In the rows, 128 means zero.
Rotation paths and how fast each direction turns (degrees per step)
Each turn is a multiple of 5 degrees from 10 to 175, or 0.
Each row of a path follows its step; steps can be skipped.
path 1
step 0: [128 122 130 120 126 127 125 121 135 122 152 128 130 145 127 118 113 130
 122 122 131 122 116 134 115 137 129 132 123 126 122 142 122 122 120 125
 140 142 125 131 120 134 124 146 121 128 117 119 114 124 128 139 134 126
 138 133 129 129]
step 1: [136 135 137 122 131 132 148 107 125 123 125 133 124 130 117 129 125 118
 125 122 113 123 122 107 106 136 131 122 122 125 126 133 129 132 116 146
 134 117 122 126 132 134 138 131 130 123 126 136 131 118 133 131 126 138
 132 123 129 134]
step 2: [119 134 134 128 118 112 132 146 137 136 121 122 142 130 121 132 121 133
 125 118 125 135 124 128 131 128 116 131 121 126 117 125 128 127 121 140
 124 128 119 126 140 126 149 143 131 123 135 137 121 131 136 136 134 128
 140 126 146 133]
step 5: [135 135 131 128 113 138 131 134 126 113 139 118 135 127 111 126 130 119
 131 129 116 142 122 130 129 121 116 128 126 125 129 137 134 130 131 116
 122 140 136 132 127 132 131 116 130 130 102 121 124 117 127 119 136 118
 122 133 134 138]
step 9: [129 132 138 128 141 117 133 121 124 136 133 137 112 120 117 129 111 129
 126 123 120 136 119 113 115 126 128 121 137 122 116 130 121 122 136 143
 120 130 138 130 132 138 137 129 133 108 123 128 130 139 138 131 140 132
 130 121 122 131]
step 10: [131 142 126 111 126 120 141 130 134 141 123 119 133 128 132 131 126 122
 121 134 133 129 118 132 134 123 134 120 118 116 113 131 128 124 132 133
 111 118 139 121 125 116 138 136 126 121 121 129 110 124 117 130 139 125
 140 134 145 134]
step 11: [128 133 125 110 124 123 126 124 124 111 127 123 133 123 139 129 116 138
 131 117 128 130 120 135 134 123 131 133 133 126 129 148 132 125 113 133
 132 128 140 113 130 128 135 137 116 131 120 124 121 119 132 120 137 131
 134 104 116 121]
step 12: [129 129 140 122 123 141 136 125 143 121 139 128 130 132 131 113 119 126
 125 126 121 132 115 116 126 130 112 121 110 125 123 123 121 123 120 120
 140 130 129 122 126 137 134 137 130 142 138 129 122 116 121 112 132 132
 143 137 117 129]
step 13: [139 125 133 131 122 140 146 138 115 114 125 121 143 129 127 132 125 124
 134 109 119 145 125 114 117 122 121 131 125 134 126 129 133 141 129 129
 135 137 122 128 140 121 133 127 135 121 122 125 127 109 133 133 118 132
 128 127 140 134]
step 15: [126 133 140 132 138 129 137 136 131 139 128 129 120 105 131 143 124 134
 133 118 129 125 128 141 111 119 133 138 124 137 130 133 126 127 139 130
 130 120 121 121 115 128 130 124 136 141 123 117 124 119 127 127 143 130
 122 137 134 143]
Directions:
[126 127 131 130 129 127 126 125 126 131 126 129 130 131 131 127 126 133
 126 123 127 131 132 127 128 126 128 126 128 125 130 130 128 127 130 128
 126 128 126 124 132 126 125 129 129 130 128 126 129 126 131 129 129 129
 126 124 130 126] -> 155
[129 128 132 130 129 131 127 131 126 124 128 128 131 127 132 127 128 126
 129 131 126 128 131 130 125 132 129 126 126 131 132 125 127 129 130 127
 128 131 125 128 125 127 128 126 131 126 126 124 125 129 131 130 130 127
 126 129 126 127] -> 45
[127 130 128 131 130 130 129 127 127 125 129 128 126 128 128 123 126 125
 127 127 132 127 129 123 126 127 127 133 129 125 126 127 127 126 128 128
 128 127 130 131 129 127 126 130 131 133 127 126 124 128 131 126 124 125
 128 127 127 129] -> 90
path 2
step 0: [131 119 110 126 123 116 135 125 132 112 118 129 133 137 127 120 141 130
 120 126 126 120 130 137 124 132 134 122 106 125 125 126 103 136 126 127
 122 128 138 128 120 132 131 126 131 119 118 128 130 119 132 132 132 118
 131 116 131 126]
step 1: [108 131 123 140 125 132 119 135 122 125 132 118 131 126 132 129 137 133
 135 137 132 134 135 131 126 117 122 127 130 108 128 133 121 131 125 119
 114 140 142 133 130 135 120 122 123 115 135 126 138 117 124 140 125 131
 116 135 141 131]
step 2: [120 131 122 131 125 116 125 131 129 126 129 120 125 148 117 120 132 132
 131 122 123 127 131 122 129 145 116 127 130 125 136 134 125 112 129 127
 130 125 138 118 139 131 126 135 131 123 117 129 114 115 119 127 133 142
 119 136 119 115]
step 3: [120 131 119 120 134 123 130 120 126 118 129 115 124 126 126 119 120 139
 134 120 119 131 130 134 137 137 135 110 116 125 131 121 132 136 118 130
 117 129 127 133 111 125 124 140 121 130 131 125 118 130 132 135 112 149
 129 127 129 128]
step 5: [130 141 123 131 130 137 113 128 130 136 139 124 139 134 132 120 131 144
 125 130 116 118 140 129 126 129 131 121 132 128 126 128 117 122 139 144
 136 132 136 129 125 131 133 138 114 113 122 126 136 134 114 126 118 127
 113 129 137 126]
step 9: [144 138 130 137 136 136 121 128 122 129 125 126 136 143 131 119 133 131
 117 126 121 126 143 119 148 125 120 123 132 127 136 126 109 128 121 111
 122 135 140 114 121 125 137 131 133 127 127 133 127 128 127 121 135 122
 131 128 129 128]
step 12: [142 137 122 129 127 129 112 128 137 123 130 126 129 129 122 107 115 140
 138 116 130 137 128 133 129 132 134 116 121 120 130 142 128 134 123 119
 135 114 132 125 135 125 137 137 131 133 123 124 122 115 110 132 126 121
 126 123 132 120]
step 13: [116 128 130 129 132 125 106 124 125 122 125 132 137 143 141 128 122 122
 136 123 122 132 138 130 130 120 132 118 119 127 120 124 130 142 109 122
 138 138 134 116 120 139 126 142 123 126 134 132 132 125 134 121 123 132
 131 130 113 137]
step 14: [118 134 122 120 126 127 113 122 115 124 133 133 130 137 128 113 129 142
 127 139 129 135 118 121 123 132 126 133 147 138 131 129 111 129 124 127
 149 124 126 138 128 128 117 136 134 129 143 131 131 131 122 129 134 137
 126 125 129 130]
step 15: [131 117 126 125 112 125 127 129 129 122 120 123 129 133 142 116 132 136
 142 126 124 111 119 132 127 122 127 118 123 134 113 124 125 127 144 131
 132 120 133 117 125 131 133 134 129 125 130 126 135 137 113 127 124 143
 129 106 130 124]
Directions:
[123 127 124 132 129 130 125 130 127 128 131 127 128 128 129 131 128 127
 125 128 130 125 128 125 129 128 128 125 127 126 131 129 131 128 129 128
 130 123 129 122 127 123 132 129 127 127 128 127 128 127 127 125 128 127
 128 131 128 131] -> 100
[127 126 131 128 128 129 128 128 126 126 129 132 126 131 120 125 130 127
 126 125 131 124 132 125 126 130 125 130 127 128 128 128 126 125 128 128
 128 130 130 128 129 130 129 130 130 130 129 128 128 128 130 126 126 125
 132 127 126 130] -> 155
[128 125 124 127 129 128 129 129 127 128 128 128 127 129 126 133 131 130
 132 128 124 129 132 127 129 126 130 127 126 129 123 132 128 128 128 129
 125 128 126 131 126 125 126 130 124 129 130 126 131 128 127 125 127 127
 127 126 123 129] -> 145
[127 125 129 128 124 131 127 131 130 130 127 125 130 126 128 127 124 128
 130 125 129 130 131 124 126 128 127 126 126 127 129 128 126 130 127 128
 127 130 125 128 127 130 130 126 130 126 126 126 133 129 125 130 127 122
 128 126 130 125] -> 95
